Rotation paths and how fast each direction turns (degrees a step)
Each turn is a multiple of 5 degrees from 10 to 175, or 0.
Each row of a path follows its step; steps can be skipped.
Rotation 1:
step 9: [ 14  14   1  -3  29   2   0  10  13  18  14  16 -23 -37   3  19  53   9
 -37 -16  29  14   4  -4   7  48 -19   6  -4  33  -8 -12  17  32  12  40
   6   6  43 -16  -8  24  82   2  11  -8  19 -23   9 -12 -18  24  20   0
  13   2 -16   4  -3  22   2   3  19  -1  20 -54 -28  25 -11]
step 14: [-35  -4  31 -16 -43   4 -13   0   6 -22   9  34 -28 -13 -13 -21   8   6
 -56  -5  30  -7 -12  -7  -2  10 -26 -26  18  -2 -14 -23  47  22 -11  -5
  13  -4  19   2 -25 -41  32 -14   9   4  18   7  48 -30  28  15 -12  22
  23   9 -28 -12   7   9   2 -33  -8 -31 -18  -4  -8 -64  14]
step 18: [-20   8  27   7 -16  11  17  32  36   2  -6   2  18 -17  -4   5  10  33
 -29   3   8   2  18  13  22  24  -8 -15  53  -1  23 -35  53   9 -35  54
  27  39  -6  -2  18   1  15  33  38  10 -19   1 -35 -24  10   2   0 -29
  23  23 -12  36  22  -4 -17  11   9  20   4  14 -13   6 -49]
step 22: [-21 -29  45   2  -3 -27   2  24  22   7 -28  17  -4 -21  -7 -60   6 -37
 -46  -6 -32 -21 -10 -14 -11  17  15  -9   4  27  -8 -20 -15  43  14  26
  19  17 -17  -5 -20 -14   5  -5  -6 -48 -13   9 -46   2  33  -7  -4  19
 -25 -26 -20  22  32  44   6 -22 -18   5   0 -11  12 -29 -11]
step 23: [ -3  -6  14  10 -10  42   9  -5 -16 -25 -26 -34   0   6 -23 -12   2 -12
   7  39  48 -24  21  -5 -19  -1   3  21  41   8  -3  -5  55 -12  18 -15
  17   6  14 -10   3   3   6 -36  18  42 -16   9  26 -23 -39   2   8   9
  27  33   1  37  22  23   0  -9  20  21   5 -52  -4 -53 -21]
step 24: [ -6 -13   3  -9  -7 -47  11  62   6  23 -30   0 -49  21  -2  22  20   5
   3 -25   1  13   9  24 -19  31  23 -48  42  24 -36  35 -14  -1  37  20
 -45   6 -18  21 -36  30  19  22 -14  27 -10   2  23   8   3   5  16  -8
  18  -1 -31 -14   9   2   0  32   4  -1 -13 -13 -15  14 -13]
step 25: [-16  -8  28 -15  11 -12 -25 -21 -13  30  -1  13 -11   7  -5  -3  -9  24
 -23  31  43 -28  37  -7 -14 -13 -12  20  12 -30 -29   0  62   4  35  43
  15  -4  17 -18 -21  -8  25  17  17 -12 -19 -34 -32 -23  25 -10 -55 -24
 -27  22   1 -24   3  10  -1 -18 -13  -7 -13  53  -9   0  -2]
[  1   0  -7   0   1 -10  -1  -1  -9  -6  -7  -6  -9  -1   0   8   2  -2
   2   1   7   7   4  -3 -11  -4  -3  -6   6  -2  -7   6  -7   8  -6  -5
   7  -4 -15   4  -7  -6  -6  -2   7   2  -1 -16  -1   4  -6  -2 -11  -5
   7   5  -2  -7  -2  -5  -2  -3   5  -4   3   3   2   4   2] -> 80
[ 12   4  -8   3   9  -3 -11   1   2   3   1   6   0   3  -3  -1  -5   8
   0  -7 -15   9  -6  -5   6  -8   0  -4   4   1   1   7   1   0 -15   3
   9   4  11   8  11  -4  -3   1  -2  -5  -3  -6  -3  -9  -3   4   1   4
   0   9   5   2   4  -1   1  -1   4   1  -1   9   2   0   0] -> 45
[  7  -3   6   5   1  -9  11  -9   2  -4  -7   6   2  -5   0   7 -11   4
  -8   6  -3  -4   3   7   5   0  -3   1  -3   5   2  -8   7   1   6   1
   4  -1   5  -8  11 -10   7  -1  -2  -5   4 -13   3  -3  -3  -3  -9  -8
   0   3  -9   5   2  -8   3   5   4  -2   5  -6  -8   4  -4] -> 160
[ -2  -6   1   6  -3   4   1  -4  -5  -4   1  -1  -3   0  -5  -4   0   5
  -5  11   7   4 -14   6   5  -5   4   0  -9  -1  -1  16   0   7  -8  -2
   0   0   1   1  -5  -5   4  -3   4   8   5  14   9   0  -6   6  -1  -6
  -2  -3  -5   8   4  -5   6  -1  13   6  -4   5   0  -5   1] -> 120
[ -3   2  -5 -16  -1   2  -2  -7  -1  -3  10  -1   1  -1   5   7  -1   2
  -8  -4   8   5  -5   3  -6   1  -7  -9  -2 -11   5   9   4  -7   1   7
  -6   2   1   0   3  -9   1  -5   1  -1   3  -3   6   2  13   4  -4   1
  -2   2   0  -4   4  -2  16   3 -13  -3  -1   5  -4   5  -8] -> 60
